Some points, one per row:
[ 0.3  0.3  0.9 -0.6  1.1 -0.3  0.3  1.4 -0.7  0.2  0.6  0.8  1.8  0.7
 -0.9  0.3  0.7 -1.3 -1.3 -0.4 -0.1  0.9  0.9 -0.6]
[ 1.2  0.3  1.9 -0.7  1.6  2.   0.6 -0.5 -0.2 -0.5  1.2 -0.1  0.4 -0.2
 -2.4 -2.   2.1 -0.5 -1.  -1.3  0.   0.4 -1.1 -1.3]
[-0.7 -2.2 -0.8  1.3  0.2 -0.4 -0.6 -2.3 -0.3  0.2 -0.1 -1.5 -2.5  1.4
  1.3  1.6  0.  -1.4  0.5  1.3 -0.7  0.7  0.2  0.7]
[-0.1 -1.   0.  -1.1  0.6  1.9 -1.5  1.1 -1.8 -1.2  1.4 -0.5  0.8 -0.8
 -0.6 -1.   0.9  0.2 -1.5 -2.8  0.5 -1.4  0.9 -1.2]
[-1.8  0.6  0.3 -1.2  0.7 -0.4  0.9  0.5  0.6 -0.3 -0.2 -1.3  0.2 -1.2
  1.6  0.6  1.  -0.3  0.1  0.1 -0.6 -0.3 -0.9  0. ]
[ 0.2 -1.5 -0.4  1.2  0.2 -2.1  0.9 -1.4  1.2  1.3 -0.6 -1.8 -0.2  0.1
  2.8  1.4 -1.2 -0.5  0.5  2.1  0.   0.8 -0.1 -0.7]
[ 0.3  1.7  2.  -2.4  1.   1.1 -1.6  1.4  0.8 -0.3  3.1 -1.5  1.2 -1.8
  0.2 -0.7  1.7  1.  -0.5 -1.2  1.  -2.2  0.  -0.6]
[-0.2  0.2  0.   0.6  0.6  0.8 -0.3  0.7 -0.2 -0.6  0.4  0.3 -0.3 -0.3
 -1.8 -0.8  0.3  1.1 -0.6 -0.9  0.2  0.9  0.   0. ]
[-0.3  0.8 -0.4  0.7  0.3  0.8  0.9 -0.7 -1.4  0.4 -0.6 -0.3 -2.1  0.5
  1.  -1.9  0.7 -0.5  0.1  1.4 -0.8 -0.1  0.6  0.8]
[ 0.1  0.4  1.2  1.2 -0.3 -0.1  0.4  0.2 -0.4  0.9  0.2  0.2  0.7 -0.4
 -2.1 -0.6  1.5  0.5  0.7 -0.5 -0.6  0.1  0.3 -0.6]
[-0.2  0.3  0.3 -0.7 -0.6  0.   0.  -0.1 -0.6  1.3  0.   1.2 -0.6  0.3
 -0.5 -0.4 -0.1 -0.6  0.3  0.4  0.3  0.4  0.1  0.7]
[ 0.2  0.6  0.8  0.1  1.2  0.5 -0.9  0.8 -0.9  0.1 -0.8 -0.6  0.7  1.3
  0.9  0.  -0.2 -0.4  0.  -0.5  0.5 -0.8 -0.3  1. ]
[ 0.5 -0.3 -1.3  1.6 -0.2 -1.   1.  -1.2 -0.8  0.9 -1.1  1.2 -1.2  1.
 -1.2  0.  -0.2 -0.4  0.6  0.8 -0.4  0.5  0.2  1. ]
[-0.3  0.6  0.  -0.5 -0.2 -0.3 -1.2  0.1 -0.2 -0.7 -0.4  1.3  0.7  0.3
 -1.6 -0.8  0.8  0.   0.  -0.3 -1.6 -0.4  1.   0. ]
[-0.2 -0.3  0.8 -0.2 -0.4 -1.9  0.2 -0.6  1.4  0.6  0.1 -1.6  0.2 -0.2
  1.9  0.6 -2.  -0.6  0.4  0.2  0.8 -2.5 -0.6 -0.7]
[-0.7  0.8 -0.6 -1.4  0.   0.1 -1.  -0.3 -0.4 -0.1 -0.5  0.6  0.7 -0.2
 -1.1  0.2  0.3  0.4  1.4 -0.8  0.5  1.2 -0.5 -0.2]
[-0.2  1.6 -0.4 -1.1  0.   0.5 -0.9  1.5  1.  -0.9  0.4  0.   0.  -2.1
 -1.1  0.3 -1.  -0.1 -0.1 -0.8  0.5 -1.1  0.6 -0.3]
[ 0.2  0.2  0.  -0.3 -1.4 -1.2 -0.8 -0.4 -1.2  0.2 -0.4  0.1 -2.1 -0.7
 -0.5  1.7  0.4  1.6 -0.4  0.9 -1.6  0.5 -0.7  0.3]
[ 1.   0.6 -0.4  0.3 -0.5 -0.9  1.4  0.3 -0.5 -0.2 -1.2 -0.6  0.2  1.
  0.  -1.   0.6  1.   0.  -0.1  1.4 -0.2 -0.1  0. ]
[ 0.4  0.1 -0.4  0.9 -1.5 -1.9 -0.1 -1.2  0.   0.1 -0.6  1.2 -1.3  2.
 -0.3  0.1 -0.1 -1.2 -0.5  0.5 -0.6  3.5 -1.6  2.2]
[-0.8 -0.3  0.2 -0.8 -0.6 -3.2  0.5  0.4  0.7 -0.9 -1.4 -1.   0.9  0.7
  2.5  1.3 -1.5 -1.2  0.9  2.8 -0.8  0.5 -0.1 -0.9]
[ 0.6 -0.3 -0.1 -1.3  0.9  0.4 -1.   1.1 -0.2  0.8  0.2  0.5  0.6  0.
 -1.2  0.2  0.5  0.7 -0.6 -1.2 -0.8 -0.9 -0.2 -1. ]
[ 0.1  0.   2.4 -0.9  0.1  2.  -1.3  2.1 -0.9  1.3  3.3  0.3  0.9  0.2
 -0.1 -2.1  3.   0.9  0.3 -2.6  2.2 -2.   0.2 -2.7]
[ 0.   1.4  0.1  0.   0.7 -0.5  0.3  0.2  0.6 -0.5  1.1  0.3  0.4  0.8
  0.5  0.6  0.3  1.1 -0.5  1.   0.5  0.2 -0.3  0.5]
Here are 24 more points, each followed by its number:
[ 0.1  0.4  1.6 -2.   0.7  0.4 -0.2  0.9  0.2 -0.3  1.1 -0.4  1.1 -1.4
 -0.3 -1.1  0.5  0.1 -0.2 -1.5 -1.2 -1.2  0.8 -0.8] 0
[ 0.5  0.  -0.7 -1.6  1.3 -0.8 -0.2  0.1  0.2  0.8 -0.1 -1.4  0.2 -1.1
 -0.2  0.4 -0.3 -1.   0.5  0.8  0.9 -1.5  0.5 -0.3] 1
[ 0.5  0.5  1.5 -0.1  1.7  1.6 -0.2  0.1  0.2 -0.5  1.7  0.4  0.2 -0.3
 -1.  -0.3  2.1  1.4  0.  -2.6 -0.3 -2.4 -0.8 -1.1] 2
[ 0.4 -0.4  0.8 -1.7 -0.5  1.2 -0.8  0.6 -0.1  0.   3.2 -0.1  0.1 -2.4
 -1.1 -1.4  0.2 -0.8 -1.  -2.7  0.  -1.9  1.4 -1.3] 3
[-1.5  0.3  0.7  0.1 -0.4  0.2 -0.5 -0.3 -0.1  0.3  2.  -0.8  0.9 -0.8
 -0.2 -0.1  0.3  0.4  0.8 -1.1 -0.3 -0.9 -0.3 -0.5] 4
[ 0.3 -1.4  0.1  0.4 -1.3 -0.2  1.1  0.3  0.   0.3 -1.   0.7  0.4  1.4
 -0.6  0.3  0.9  0.2  0.8  0.9 -1.3  0.5 -1.4  0.9] 5
[ 0.2  0.8 -0.4 -0.9  0.1  0.  -0.5  0.4 -0.9  0.1  0.4  0.7  1.7 -0.8
 -0.5 -0.6 -0.3  0.1  0.1  0.6 -0.5  0.  -0.6 -0.6] 6
[ 1.3  0.4 -0.5  0.   0.4 -1.5 -1.  -1.  -1.1  0.8 -0.1 -1.  -0.8  0.7
 -0.5  0.1 -0.3  0.9 -0.1 -0.4  1.2  0.2 -0.7 -0.9] 7
[ 1.3 -1.5 -1.4  1.3 -1.  -0.4  1.2 -0.6 -0.2  0.8 -0.4  0.5 -1.6  0.6
 -0.8  0.4 -0.1  0.5  0.9  1.3 -0.7  1.3  0.5  1. ] 8
[-0.1 -0.5 -0.5  0.3 -0.6 -2.4  0.7 -0.7  0.8  0.4 -1.4 -1.3 -1.3  2.2
  1.3  2.  -2.   0.1  1.2  2.2  0.5 -0.1 -0.4  1.2] 9
[-0.2  0.6  2.5 -0.9  1.3  2.4  0.   0.6  0.9  0.   2.2 -0.6  0.6 -2.7
  0.5 -1.7  1.9  0.2 -1.1  0.4  1.5 -1.3 -0.1 -0.9] 10
[-0.5 -1.1 -0.1  0.3 -1.4 -2.3  0.6  0.6  1.7 -0.7 -1.2 -1.5 -0.6  1.5
  1.5  0.7 -1.6  0.4 -0.8  1.6  0.   0.5  0.1  1.1] 11
[ 0.1  1.7  0.9 -1.5  2.1  2.5 -0.7  1.   0.4 -0.7  2.4  2.1  2.9 -1.1
  1.3 -1.7  2.9  0.7 -0.8 -3.2  0.8 -0.8  0.5 -1.4] 12
[-0.3 -1.8  0.3  0.4  0.3  0.4  0.8  0.1  1.1 -0.4 -0.2 -0.1 -0.3  0.1
  0.5  0.2  0.2  0.2  0.9 -0.1 -0.3  0.   0.1 -1.4] 13
[ 0.7 -0.5 -0.9  1.7  0.7  0.8 -0.7 -0.6 -0.7  1.  -0.3 -0.2 -1.2  0.1
  0.2 -1.  -0.3 -0.3  0.6  1.3 -0.1 -0.3 -0.1  2.2] 14
[-0.1 -1.  -0.6 -0.1 -0.6  1.   0.4 -0.5 -1.   0.9 -0.7  0.9 -0.5  0.2
 -0.6  0.3 -0.3  0.2  0.9  0.4 -1.7  1.   0.1  0.5] 15
[-0.9  1.1  1.5 -1.5  0.8  1.6 -0.2  1.6 -0.1 -1.   0.6 -0.8  2.  -0.6
  0.  -0.3  0.3  0.8 -0.7  0.2  0.  -1.4  0.6 -1.6] 16
[ 0.4 -0.4  0.8 -0.6  0.8  1.6 -0.6  0.3 -0.5  0.   0.3  0.6  2.  -0.4
  0.3 -1.2  2.2  0.6  1.2 -2.  -0.1  0.  -0.1  0.4] 17
[-0.3  0.  -0.1 -0.3  2.4  0.2 -0.9  0.4  0.3  0.   0.4 -1.3 -0.2 -0.5
  1.1  1.1 -0.3  0.1 -0.7 -0.2 -0.6 -0.6  0.3 -0.6] 18
[ 0.8  0.4  0.3  0.7 -0.5  0.   0.4 -1.6  0.1 -0.3 -0.2 -0.4  0.3  0.5
 -0.4  0.6 -0.5  1.  -0.4  0.  -1.  -0.7 -0.3 -0.8] 19
[-0.5 -0.8 -0.9  1.5 -2.  -2.4  0.  -0.6  1.   1.2 -1.3  1.  -1.5  1.6
  1.2  1.1  0.4 -0.6 -0.4  1.7 -0.3  0.   0.2  0.8] 20
[-0.1  0.7 -0.1  1.1  1.2  0.5 -0.2  1.4 -0.6  0.7 -0.3  0.4 -0.9 -0.8
 -0.5 -0.2  0.6  0.6  0.9  0.1 -1.3  0.4  0.7  0.7] 21
[-1.  -0.9 -0.3 -0.9 -2.   0.5 -0.5  0.3  1.2  0.1 -0.4 -0.1  0.3  0.7
  0.6  2.3 -0.6 -1.  -0.1  0.3  0.9 -1.4 -0.3  1.6] 22
[ 1.3 -0.8 -1.6 -0.1 -0.7 -0.6  1.3  0.6  2.6 -0.4  0.1 -0.8 -0.2 -0.2
  0.8  0.4 -1.8 -0.2 -1.1  2.2 -0.2 -0.1  0.5 -0.1] 23
Which three of these numbered points are nearest to each point below, looking only along the 2 directions in which the first points spread most? Their numbers follow each, nearest first.
[ 0.  -0.8  0.5 -0.5  0.8 -0.1 -0.8 -0.5 -0.9  0.1  0.7  1.4  1.  -1.3
  0.5 -0.2  1.   0.2  0.6 -0.8  0.7  0.2 -1.   0.1] > 6 4 21
[ 1.1  0.1 -0.3 -0.7 -1.   1.3  0.2 -0.1 -0.1 -0.3  0.9  0.2 -0.2 -0.6
 -0.1 -0.9  0.8 -0.1 -1.  -0.6 -0.1 -2.1 -0.8  1.9] > 6 4 17
[-0.3 -0.3 -0.8  0.6  1.3 -1.1  0.6 -1.4 -0.5  0.8 -0.6 -0.5 -1.4  0.
  0.2  0.7 -0.1  0.6  0.4  0.2 -0.7  0.6  0.1  1.2] > 14 5 15
[ 0.9 -0.3 -1.2  2.2  0.1  0.6  0.1 -1.7 -0.9  1.  -1.4  1.1 -0.1  1.3
  0.1 -0.1 -1.3  0.5  0.7  0.7 -0.6  1.3  0.5  0. ] > 8 5 15
[ 0.5  0.8  0.3 -0.1 -1.9 -0.9  0.8 -0.7  0.1 -0.3  0.3  0.  -0.5  1.1
  0.4 -1.2  0.  -1.1  1.1  0.9 -0.9 -0.9 -0.1 -0.6] > 19 7 13
[-0.6 -0.5 -1.7  1.8  0.2 -0.9  1.4 -0.6  0.5 -0.3 -2.5  0.2  0.5 -0.3
  1.1 -0.5 -1.5 -0.9  0.8  0.9 -0.9  1.4 -1.4  1.2] > 20 8 11
[ 0.3  0.  -0.3  0.5  0.1 -0.9 -0.9 -0.9  0.1  0.1 -0.8  1.3  0.  -0.6
  0.2  0.8  0.9  0.2  0.8  1.1 -1.3  1.9 -0.2  0.6] > 5 14 15
[-0.3  1.6 -1.5  1.7 -0.1 -0.1  1.7 -1.3  0.9  0.  -0.5 -0.8 -2.9  0.8
  1.1  0.1 -1.1 -2.3 -0.1  1.9  0.8  0.4  1.7  2.1] > 20 11 8
[ 0.   1.5  0.4 -1.1 -1.1  0.4 -0.2 -0.3  0.3  1.2  1.  -0.8  1.1 -1.4
 -0.5  0.7  0.1  0.   0.2 -0.6  0.4 -0.5  0.  -2.1] > 4 18 0
[-1.2 -1.  -2.5  0.8 -0.4 -2.3  1.1 -0.8 -0.5  1.  -1.8  0.7 -2.1  1.8
 -0.5  0.4 -1.4 -1.8  1.9  1.8 -0.5  1.5  0.1  1.3] > 20 8 9
[ 0.2  0.6  0.1 -0.6  0.1 -0.2  0.6 -0.9  1.3 -0.4 -0.1 -0.7  0.4 -0.6
 -0.4  0.4  1.2 -0.6  1.3  0.9  1.4 -0.5 -0.5  0.6] > 13 19 7
[-0.1  0.  -0.6  0.4  0.5  1.4  1.2 -1.5  0.   0.  -1.2  0.6 -1.6  0.8
  0.1 -1.6 -0.7 -0.6  0.1 -0.5  1.3  0.9 -1.3 -0.2] > 15 14 5
[ 0.7 -1.5  0.1 -0.2  0.  -1.6 -0.8 -0.3  0.1  0.9 -0.4  0.1 -1.5  0.
  0.5 -1.6  0.3  0.5  1.2  2.1  0.   0.   0.  -1.2] > 19 7 13
